In the rows, zero is written as 128.
One hidden turn or mirror swaps the rows below in pairs. Which row is each named row swapped with?
The rows were stretched afterwards, more along some directions than others.
Lovav: [120 111 144 154 131 139 140 133 127  96 129 146 124 165 148 151 156 126
 126 130 139  90 116]
dofip: [137 116 150 153 140 146 119 125  83 121 110 126 112 152 151 153 126 161
 127 125 138 129 133]
bep: [135 112 132 163 132 114 124 139 118  78 139 141 149 160 153 143 180 113
 126 113 126 101 116]
kolun: [135 138 138 129 167 108 138 141 117  86 129 156 151 143 139 134 161 124
 122 110 149 109 147]
vef: [140 123 114 161 157 107 129 105 120 121 160 123 144 149 145 125 149 137
 113  94 123  79 129]
tev: [120 128 151 143 164 122 129 123 126  76 130 128 140 140 157 151 165 133
 109 126 139  97 141]
bisu: [149 122 133 133 141 110 136 145 106 122 148 149 133 155 134 128 138 134
 140 111 145 115 132]
vop: [147 104 159 173 116 129 130 115  89 119 136 112 115 155 142 140 138 135
 123 112 170 101 128]
vadu: [128  92 158 169 124 138 135 121 125 117 130 149 115 164 137 155 142 122
 129 129 133  84 116]
Gulov: [118 118 113 141 141 138 126 145 111 108 145 103 103 163 149 138 133 165
 119 111 127 111 104]
lev: [116 112 143 157 172 130 130 127  98 111 119 133 109 129 140 131  96 141
 119 109 144 124 136]
dipa: [148 106 141 155 139 136 123 127  93  67 126 149 121 148 160 152 164 146
 118 141 128 105 130]
ronuv: [138 115 155 168 122 125 128 131  75  99 130 109 138 165 150 138 156 131
 118 102 158 119 148]
mir: [139 121 122 167 153 109 126 105 116 110 160 119 147 153 143 129 163 134
 109  94 125  89 134]
tova: [145  98 160 178 124 120 131 112  90 129 146 113 121 154 135 138 129 128
 123 107 166  99 125]
gom: [133 113 128 163 138 115 124 142 113  76 145 143 142 155 152 141 172 115
 132 113 126 103 110]
sove: [126 115 145 151 140 132 138 144 126  87 123 156 140 162 135 137 166 113
 124 127 140 103 132]
loze: [140 128 118 162 158 109 128 107 117 118 159 119 141 152 145 127 153 138
 110  97 125  81 124]
vula: [114 109 126 159 149 133 119 127 127 121 156 111  97 133 156 137 109 154
 120 127 132  94 111]
vas: [126 115 151 152 151 126 136 126 115 125 155 134 128 154 152 138 142 136
 129 117 152  97 170]
zul: [120  88 145 186 152 115 135 120 119 107 150 148 137 158 136 143 133 116
 109 122 140  66 128]
zab: [144 107 138 147 145 143 129 128  85  66 125 146 108 143 160 148 151 153
 116 144 127 109 141]
mavo: [123 110 107 132 153 116 129 147 123 116 132 138 129 152 164 129 121 135
 116 114 111  90 141]
vif: [139 124 125 170 152 116 127 109 108 103 161 121 141 157 142 135 167 140
 107  95 126  92 125]
koded: [116 104 115 134 155 126 128 153 120 107 126 145 127 157 167 138 130 131
 118 118 106  96 148]
sapu: [136 121 118 137 124 121 132 133 109 103 147 117 120 135 154 128 149 126
 106 105 120 122 130]
zugef: [113 112 114 135 151 128 129 159 118 115 128 137 125 158 168 134 120 132
 124 116 112  93 148]
fupo: [148 120 146 149 114 141 111 128  92 115 120 122 126 162 160 150 150 163
 127 122 138 120 130]
Dig: [131 124 115 150 146 126 121 148 110 129 150 107 132 187 154 145 156 161
 125 102 118 101 103]
fikuv: [120 110 130 159 149 134 118 127 131 118 152 113 103 133 155 140 116 156
 120 129 138  95 110]
bona: [144 119 120 154 132 125 135 147 122 115 137 129 124 140 134 112 128 132
 124 119 149 113 135]
disu: [104 111 131 163 164 114 133 143 123 104 142 127 119 134 136 123 112 111
 128 103 139 105 123]
kufi: [123  88 142 185 158 117 137 120 127 114 151 153 135 161 135 139 126 120
 116 115 140  59 129]
zilu: [124 111 130 136 156 141 123 132 100 101 132 112  93 146 145 129 111 165
 115 121 132 110 119]
Nida: [138 117 115 160 134 126 127 143 122 123 146 125 112 134 139 114 117 140
 127 119 144 112 120]
zavi: [127  98 141 177 110 145 113 131  85 108 153 122 100 172 153 150 149 156
 130 115 123 121 110]
padeg: [127 119 143 152 153 139 127 129  83 119 115 127 108 141 147 140 109 155
 121 121 140 136 136]
Kiroz: [134 112 129 163 145 115 121 136 106 125 150 122 155 191 153 149 175 147
 124  99 126 104 134]
tasor: [133 114 117 150 125 122 131 129 109  96 146 131 123 137 153 139 157 124
 105 109 110 122 128]
gino: [135 118 142 158 159 121 127 131 106 128 150 130 151 181 154 148 169 147
 128 109 134  99 153]
rinot: [126 117 151 145 138 134 136 127 120 127 152 129 114 144 147 131 129 135
 130 125 159 103 163]
sez: [136 110 127 149 126 126 125 146 100 128 160 148 108 153 142 132 125 142
 148 113 131 118 121]
nobe: [134 114 150 156 124 132 123 145  74  85 123 115 137 174 155 141 164 135
 120 110 145 126 149]
Zis: [135 121 119 129 121 119 131 131 116  98 143 118 123 130 156 130 155 127
 108 112 118 126 141]
bab: [148 129 133 127 149 106 137 142 111 101 131 156 145 148 135 132 153 128
 132 114 151 116 146]
Kudi: [130 123 120 141 142 132 120 142 105 125 144 101 115 177 150 136 138 169
 122 104 115 105 107]
sopib: [110 107 119 133 144 128 128 157 112 104 120 136 122 151 167 136 123 129
 119 123 110 105 147]
selu: [122 115 142 170 122 127 126 134 132 125 150 135 125 171 146 140 136 137
 135 119 154  70 122]
Mer: [132 117 139 160 151 128 130 141 103 123 152 130 139 182 155 144 164 150
 129 112 137 104 149]
nunat: [126  78 143 191 154 112 133 118 123 105 147 153 139 160 133 146 139 117
 107 117 129  70 125]
ves: [135 104 152 173 126 124 134 107 102 137 156 120 114 152 143 144 127 133
 124 115 160  88 117]
serud: [125  83 140 188 151 115 135 119 118 101 155 149 140 157 135 150 144 120
 106 119 128  71 123]
zib: [133  91 152 173 127 135 134 114 120 127 147 136 107 159 142 157 135 128
 129 123 140  83 103]
luse: [136 121 142 154 110 130 120 136 124 127 144 128 128 174 154 138 150 144
 136 121 152  84 125]
zovuk: [127 109 143 183 119 136 118 119  93  99 159 121 113 171 153 151 161 152
 123 109 125 108 111]
podeg: [139 114 125 143 119 124 131 126 109  95 151 120 120 134 155 137 159 126
 107 108 117 124 135]

bep is swapped with vula
sapu is swapped with koded
zilu is swapped with sove
bona is swapped with zab
sopib is swapped with Zis

